The same turns and mirrors carry the whole set onto itself, and each row onto the other rows of its family. Which rows share a family with each named row? Give them in list order.
These 20 rows form 5 families of 4 rows each.
Kavu: [-22 -24 -19  -3 -22  12  14  21]
lutim: [ -6   2   0  11  53 -20  -8  11]
sir: [-33 -18 -16   5 -19  16   2  23]
tegor: [-12 -35 -10  22   5 -12  31  43]
gutil: [-14   8  -6  -6  36  -3 -13 -13]
tofet: [-18 -33 -19 -13  -2  17  13  38]
riko: [-21  -3  15  27  41 -25  -6  11]
Rasev: [ -7  -4   0  24  55 -18 -12   6]
noka: [-24 -26 -26  -4 -15  20  10  19]
ganul: [ -8 -35  -3   1   1  -1  36  32]
Zim: [-14 -27 -25  15  -1  -1  31  46]
Binu: [-14   8 -10  -3  35   1 -15 -17]
tun: [-20   6 -14  -3  24   3 -20 -18]
Reti: [ -6  19  -9  24  38 -16   0  -5]
pumi: [-10  -3  -4  26  50 -25   2   5]
dutul: [-32 -33 -13  31   9 -14  33  31]
pebid: [-17 -35 -21  16   4 -15  29  42]
buzuz: [-38  -3 -15  -8  32   2 -16 -16]
divo: [-17 -22 -23   0 -18  15  23  29]
lud: [-15  17 -23   8  36  -4 -22   0]

Same family as ganul: tofet, Reti, lud
Same family as dutul: sir, riko, buzuz

The same turns and mirrors carry the whole set onto itself, and each row onto the other rows of its family. Which rows share a family with each named row? Give them in list order.
These 32 rows form 4 families of 8 rows each.
dar: [-21 -13  21   1  11 -22  -3  26  -8  -4 -17]
sigis: [  7  -7  -9 -26 -13  -5   6  14  -5   6 -19]
Zarik: [-24  15 -22   6  11 -32  -8   8 -42  -7  10]
vop: [-23   6 -38  -2   8 -36 -13   2 -37  -7   9]
dopo: [-23  -4 -47   0  10  -1   2 -56 -21  17  -8]
folol: [-43 -21   4  24  39 -18   1 -33 -21 -19  -4]
vufo: [-21 -21  12   4  13  16  12 -33   9  20 -33]
vit: [-11  -9 -21 -20  16 -35  11  16 -28 -22   3]
riv: [-13 -21 -14   5  18  19 -20   2 -30  32   5]
Nuzi: [-41 -27  -2  26  38 -23 -11 -32 -28  -3 -10]
por: [-25  11 -43  -5  19  -5  -5 -54 -21   8  -1]
tiz: [ -7   5 -44 -13  -7   0   1 -44 -29  19 -18]
zekav: [-21  -4   4 -14   3 -31  13 -43   9  -6 -38]
tomu: [-45 -21  -9  15  23 -22 -10 -52 -37   6  -8]
kogim: [ -8 -13  22   7  16 -13  13  22  -5   1 -15]
laf: [-19 -15  26 -17  33 -11  -2  -1  -4  -8 -32]
Dupo: [-19   0 -45  -7   8  -9  20 -32 -46  20   9]
tegit: [ -9 -16 -13  14  33  22 -19  -5 -33  21  -3]
fadaz: [-28  -4   4  -4  26  15   9 -49 -21  34 -28]
fab: [-29   4 -10  -5   2 -41  19 -33   0 -20 -29]
mak: [ -3  10 -19 -17   6 -23  33 -29 -11  -3 -44]
Muki: [-29 -32  27   2  17 -28  -5   6 -14  -6  -8]
vus: [-18 -29  10  -4  11  29  -3 -30  -9  21 -23]
Los: [-11 -17   1  -1  23  13  15 -41  16  16 -24]
ravu: [-26  13  -7 -10   3 -41  27 -27   5 -12 -11]
kek: [-18   2 -27  -7   0 -56   0  -9 -33  -8  -3]
kugim: [ -1  10 -24 -25 -18   1  11   0   0  15 -13]
seru: [  8  18 -25 -20  -3  -1   6  -1  -5  28  -9]
Gove: [ -8   2  -8 -25  -2  27  11   8 -25  11 -14]
fim: [-34 -24   2  -6  36   2 -12  -4 -39  16  19]
fuzer: [-15 -24 -21   6   7   4 -17   5 -50  17  13]
nafe: [-33 -16  -9   1  44 -47   6 -40 -25   2 -12]

Same family as vufo: dar, vop, dopo, riv, Nuzi, fab, kugim
Same family as kek: sigis, tiz, zekav, tomu, Muki, vus, fuzer

The same turns and mirrors carry the whole set onto itself, and each row onto the other rows of its family. Which rows share a family with each named row? Give them in list order.
These 36 rows form 9 families of 4 rows each.
vafi: [-22 -30  12   0  34  -1  10  12  -3]
Vomid: [  8 -32  -8   2 -17  -4 -16 -16 -23]
dob: [-25  17  13   6   6  -6  21   0  41]
fot: [-9  8  1 13 11  1 24  4 47]
devim: [-18  15  30  -1   7   7  15  -6  41]
roluv: [ 14  16  -2   0 -36  -1 -13 -22  23]
guri: [-24 -17  33  -8  26  -4  10   3  -9]
govug: [ 13 -41  -2 -12 -13   5 -13 -14 -13]
veg: [-21  19  25   8   3   6  18  14  27]
Ripo: [-26  11  10  10   2 -10  24   6  40]
mobep: [ 26  21  -1  -1 -18   8 -17 -17  24]
raso: [-27 -32  24   2  26 -11  15  -4  12]
Pade: [ 10 -14  -6 -16 -11   4 -20  -3 -29]
dute: [-9 30 25 10 10 -5 18  3 28]
Nuvi: [ 14   3 -20  -2 -34  -1  -1 -15  23]
sisur: [ 28   1 -16  12 -23 -11 -13 -20  21]
tirin: [-33 -11  17  -2  33 -15   5   4  -7]
zesan: [  4 -41 -11 -11  -1 -14 -12 -17 -16]
Mige: [-28 -24  15 -23  27   2   8  -1   0]
dag: [ 15 -31  -1 -12  -4   4 -28 -10 -21]
tur: [-14 -38  17   1  30   4  13   9   6]
Bateb: [ 14   8  -4   5 -40  -2  -5 -20  20]
nozu: [ 17 -31  -4  -4  -7   1 -22 -10 -21]
Mune: [ 12 -18 -17 -24   4   2 -23 -13 -20]
topu: [  6 -17   2  -5   5  -9 -25 -12 -32]
lipek: [ 15  28  -4   5 -30   5  -7  -4  14]
Nis: [ 20  28 -11   1 -27  -7  -8 -11   4]
sinu: [-28 -20  20 -11  23   5   9  12 -17]
vori: [-24  27  19   9  -5 -16  14  -8  31]
luf: [-4  7 20 21  1 -9 14 -6 45]
gifoz: [-26 -35  14   9  28  -3   5   0  -9]
vofup: [ 14  15   9   6 -29  -9 -21 -19   6]
keba: [-27 -27  11  -9  38  -4   1   7   0]
gibad: [-24   5  13  22   8  -9  23  -1  36]
Kame: [ 10  11 -11  19 -31  -7  -2 -18  22]
Gipe: [  1 -17   1 -23  -8  -7 -10 -15 -34]

Same family as roluv: dob, dag, keba
Same family as dute: guri, Nis, Gipe
Same family as lipek: veg, Pade, sinu
Same family as topu: tirin, vori, vofup
Same family as gibad: Vomid, gifoz, Kame
Same family as Mige: devim, mobep, Mune

The same turns and mirrors carry the whole set onto itself, and each row onto the other rows of its family. Which rows share a family with each named row? Give them in list order.
These 15 rows form 5 families of 3 rows each.
tedo: [-18 -10  -6  20 -22  20 -14  40]
feda: [ 18  -2 -10  21  -2  24  20  -9]
tof: [ -7  29   3  -7  21 -19   3  22]
dum: [-36 -16  19   0 -10   1  -5  37]
kor: [ -6   7  18  10  35 -11  23   1]
Nedo: [-24  16   8   2  11 -31   2  -1]
gen: [ 25  -8  19  -3  -3  27   9 -15]
Figap: [  1 -13  18  21  -7  46   5  -5]
sirov: [ 18  15   5   5  -4  31  21 -11]
dipu: [-21  -2   2 -10 -35  15 -20  21]
depi: [-17   3  -8  16  16 -31   5  13]
setoz: [ -8  -8  25   0 -10  19 -25  42]
Zalad: [ 12  18   4  19   3  29  -8 -20]
Kat: [-24   7  12  11 -20  26 -24  36]
lupa: [-10   2  23   4  25 -27 -11   0]

Same family as dum: kor, Figap
Same family as dipu: tof, Zalad
Same family as feda: tedo, depi

